One turn sends every row of this set to another row. A few are shown first. Where does it send the rows asked after them?
rukas: [ 21   3   3 -14  -9 -17  19  18   2  17  14  -2  -5   2  32  -9 -17 -11
  -8  27   0 -16 -26  -4  -6   8 -12   4   8 -40  -2 -19  23   0 -16]
Moko: [-18  41 -26  22  19  24  20  -1   3 -19  -9   9   7  -4  25  18   3  47
  -6 -26  27  31  -7   1 -29   3   7 -14 -25  -2  -3 -15 -14   4 -29]
Bet: [  2  35  -4  47 -14  11  24   3  -5 -33   0 -13 -25  18  44 -20 -11  10
  16   7   2 -19   2   0  -2 -37   9   2  23  12  13 -34 -20 -13  -2]
Velin: [-15  38 -26  25  -8  38  27 -16   3 -13  -9  14  -2  -9  26   7  -5  47
   3 -18  36  25   7 -10 -14   5  -4  19 -18   1  -2   9 -15 -25 -26]
Zisin: [ 22  23   2  40 -31  11  22   0  -5 -36  10  -5 -16  -3  28 -38   2  18
  -1  12 -10  12   1 -13   3 -28   6  10  16  23  20 -37 -13 -15  20]
rupur: [ 30  24 -13  14  -4 -12  11  13 -11  14  -1  13   4  33  -4   3 -37   5
   1   8 -14  30  10 -13 -21  11   5   1 -28  42 -13 -23 -13  18   0]
Pak: [-14  -2  12  -4  25  20   2 -22   5 -20  16  -7 -44 -21 -16 -11 -28  -4
   2  17   1 -11   6  13  22 -23  29 -17   8 -15  10   5  13 -27 -12]
firod: [-23  -5  21   5   9   5  -4 -21  28 -30   9 -18 -49 -22  -3 -22   4   5
   8  -5   3 -29  20  22  15  -2  20  -5   0  17  14  -3   2 -22 -11]
Nules: [  3   0  34 -29  -3   2   3  43  -7   5  20 -12   3   3   7 -14  24   8
  -8 -23  45   7  14  -6 -11   9  11 -13 -13  -5 -15  19 -14   0  17]
zud: [ 25  -7  -5  -2   4   5  11  26  -9  10   8  -3  -7 -13   1 -24  -9 -11
 -15  34  -1 -28 -15 -18 -15   9 -23 -16  -8 -44  -9   3  14   0  -6]
gulo: [ 14  25  -6  56 -10  19  24   2  -7 -39 -17   2  -9  11  36 -30 -12  -5
  10  15  -9  -9 -15  15  -7 -27   7  11  13  10   2 -33 -13  -4  -2]
gen: [-30  31  -5  28   2  25  16  -9  20 -28 -10  13  16 -15  13   2   7  44
  -6 -14  21  23   5  -7 -29   9  -8  -8 -27  -5  10   5 -23 -22 -40]
div: [ -8  40  -1  13  -6  26  22  -9  13 -18 -19  14  15 -34   8  19  -8  29
   1 -39  22  29  -1  19  -6  16  10   1 -32   1   3  -2  -5  -3 -32]
boka: [-15  -3   4 -14   4   8 -16 -20  20 -24  16   0 -36 -21 -16 -15 -28   1
 -22  -6  -1 -13  18  -1  33 -19  18  -7   2   0  14  -3  -6 -32   2]
vatil: [ 12  13   9 -18  15  -3  -6  19 -11  15  20 -17  27  14  -1  -3  28  -3
  16 -21  22   1  15  -8 -30   2  11 -22   0  13   5  32   0  -8  25]
rusas: [ 10  11  -1  38  -7 -13  11   4   2   8   2  19  22  14 -16  -3 -25   6
  22  32 -12  24  23   3 -25  26   1 -22 -28  31  -7 -10   1  12 -10]
Naf: [-16   3  -4   0  21   4  -1 -28  11 -45  -2  -6 -35 -20 -18 -20 -19   5
  -7   3 -16 -27  16  17  20 -16   0   2   9   0  -6  10  -7 -27  -9]
kode: [ 20  -8  12 -26  -1   7   0  22   2  20  18   1   5  24 -10 -14  30 -22
  -2 -19  46  -1  10  -8 -18 -19  16 -13   3  14  -5  19  -5   4   7]
Bizuf: [  1   4  13 -19  19  -1   5  34  15  12  15  -4  28  21  11  -8  19 -21
  16 -29  43   6  -1   6 -15  -5  14 -18  -8   4   1  10  -1 -13  20]
perov: [ 22  26 -15  19  -5  -4  25  -9   8  18  -2   3  15  20 -28   3 -28   1
   4   6  -9  40  10 -10 -28  18  16   0 -20  42   4  -7 -11  12   0]
bol: [ 31 -14  -4   0  -9  -5  10  11  -8   0   9 -12 -19   5   2 -21   1 -17
 -24  37 -13 -22 -20 -20 -23  15 -20 -17   3 -21   2 -11  11   6 -23]

kode goes to Moko
gulo goes to bol
Bet goes to zud
Now find these:
firod goes to Nules
Zisin goes to rukas
Pak goes to vatil
gen goes to boka

One turn sends every row of this set to another row. A few are shown first. Where does it send the rows asked after them?
sez: [  2  13  -7 -11   5 -17 -11 -13 -41 -18  26   5 -12]
musi: [-19  45 -13 -26  43   4 -24  16 -17  -2 -32  16  10]
Lor: [-19  57   7  -2  53   1 -30  18  17 -31   1  52  18]
Maka: [-15  15   0  -2   6  -2 -22   0  -6 -18  32  54 -26]
banok: [-34  29  -2  21   2  -5 -35  20 -15  -9  17  50 -10]
Finuk: [ -3  46  23 -14  46  34 -46  13 -30 -15  19  20 -24]
Vefil: [-18  32 -28  -6  11  -6 -35   8 -34 -19  44  -3  14]
dodar: [  8  34   5  17  35   2  -7  -4 -10 -63  35   2   4]
zunu: [-37  36 -11   3   7   7 -46 -12 -15 -27  37  44  -6]
kav: [-20  43 -15 -45  49  15 -30  -3 -20 -14 -17  15   8]
Lavif: [ 26  34  -1 -21  29  11 -22 -24 -14 -39  32   5  -6]
peto: [-26  48 -17 -14  54  19 -26  14 -14 -31  23  39  38]
romat: [ 29  33  16   6  19  -9 -12  38 -19 -13  -1  14   0]
Laga: [-18  50  22  -7  18  -7 -59  19  -3 -16  19  31 -31]
gufas: [ -7  57  -6  13  25  14 -40  13 -47 -21   8  -5  24]
Nad: [ -6  29 -19 -29  38 -15 -33 -20 -22 -56  15   0   0]
dis: [ 10  21  -1 -23  24 -35 -13  28 -24 -39  -9  13   0]
pume: [-15  25  15 -39  50   2 -40  27 -34 -29   0  27 -32]
gab: [  5  34  32  -7  42  22 -19  15 -16 -52  36  25 -21]
pasif: [-10  24   4   0  48  -1  12  -7 -33 -20 -16  38   8]
debid: [-15  43  23  -7  56   6 -15 -11  -5 -29 -13  53  -9]
rete: [ -7  38  17  28  43   7 -18  45  -2 -41  27  15  -3]
ker: [-21  20   0 -10  -7   2 -27   3 -44 -20  25  51  -1]
vin: [-22  47  11  18  45  27 -34  12 -36 -51  32   6   7]
bebom: [  5  39  29  10  20   5  -9  25 -42 -51  11  17   9]
galun: [-38  45 -23   4  43 -11 -52  19 -31 -35  -2  -4  11]
kenev: [-10  42 -23 -22  43 -10 -17  17   6  -8 -24  11  17]
Napil: [ -4  32 -23 -31  51  -4 -12   0  15 -12 -14  14  -1]
sopi: [  1  29  25  -6   6 -22 -23   5 -27 -11   3  24 -35]
dar: [-21  29 -15  -1  61 -15 -39  28  16 -27  13  10 -28]
gud: [-13  40 -16 -41  54  10 -29 -13   5 -16  -8  14  -2]
Supu: [-24  49 -13  -1  21  -6 -59  25   6 -17  43  11  -1]
kud: [  7  45 -10  22  44   2 -30  15  21 -20  30   0  -9]
sav: [-15  23 -19   8  -9 -15 -23   1  -7 -27  32  41   9]
rir: [ -9  22 -26  -8  53   7   9  -6 -17 -30  20  30  26]

romat goes to Finuk
sez goes to sopi
peto goes to rir
Now find these:
banok goes to zunu
pume goes to dar
dodar goes to bebom
Napil goes to musi

One turn sends every row of this set to another row. A few are shown first. Where does it send the rows asked after them?
Dem: [ -6  32  39 -29   8  10  -8  19  16  21 -31 -18   1 -19   0]
Fasip: [-20 -12  24   7  -2  23  23  33  16   6  26  21 -19 -27  -7]
Berul: [-29 -22   4 -24  15  29  16  47   6  15  -3  -4   2 -17  -4]
Ponu: [-11  17  37  -4 -14  26   8 -14  -7  -8   5  46   5  -1 -14]
gelu: [-10   9 -27 -28  12   0  -3  28 -28   4  12 -10   0  -4 -13]
bizir: [  0   4  -3 -29 -37  50   5  12  -5 -12  -5 -10  27  15  -7]
Furo: [-17  18  11   1 -34  -4   8 -19   2 -19  13 -18 -24 -22   5]
kurub: [  1  26  41 -20  18  24  -9  41   6  28  -3  -6  11 -15   6]
fulo: [-26   7 -10 -34 -16   0  -1   4 -11  -6 -16 -41   3 -11   6]
lis: [-34 -13  12 -29  -8  26  13   6   9  -2 -31 -25  12 -30  -8]
zuzo: [-16   8  18 -20  13  17  14  21  -3  13  -1  55 -14  15 -14]
zan: [-20  -2 -16 -26   8  10   3  46 -17  12  19 -18  -5   2  13]
Nimik: [ -5  -5 -14 -19  -6  67  12  22   7   0   7  -4 -18  26   6]
zus: [-17  16 -21 -25  -2  -5  -1 -13 -15 -11 -13 -25 -12 -15 -14]
lefe: [-12   7   4   9  -9   5  10  24  -3   0  48   5 -32  -9  11]
zum: [  2  28  19 -17 -22  38 -12   8   7   0 -11 -10  32  30  13]
ruz: [  6  39  26 -12 -36   2  -1   6  23  -2 -13  13   4  26  -3]
dit: [ -8  19  -7   7  -8   8   2 -24 -11 -17  21  -8 -30 -20  -8]
zede: [  3  29  49   3  15  35  -7  21  15  20  11  -2 -12 -20  13]
Reka: [ -3  11 -13   4   7  12   0  17 -23  -3  45   7 -16 -10  -6]
besep: [ -5  36  48  -5   6  20  -5  -2  25  13 -17 -13 -23 -25   5]
tek: [-24  11  21 -20  -1  47   1 -32 -10  -9 -26  13  11   3  -2]
niv: [  3  17   7 -23 -53  13  18   7  15 -17 -10  12  -5  10 -25]
fule: [-25  -2  32   4 -26  19  20  -9  20 -13  -1  -1  -8 -40 -12]
katal: [ -3  18   6 -11   7  52  -7  17  17  13  -3  -5  -9  40  25]
Kigo: [  0  29  14  -4  -7  17   5  16  34  11  -5  17 -34  37  10]
Sof: [-29   1   4 -36  26  38   7   3  -6  11 -29  20  -9  17  -1]
lovoz: [ -2   7  -4 -12 -23  30  24  17  27  -4   3  19 -47  21 -12]

Sof goes to tek
lovoz goes to Nimik
Kigo goes to katal
Now find these:
Reka goes to gelu
zede goes to kurub
Berul goes to lis
lefe goes to zan

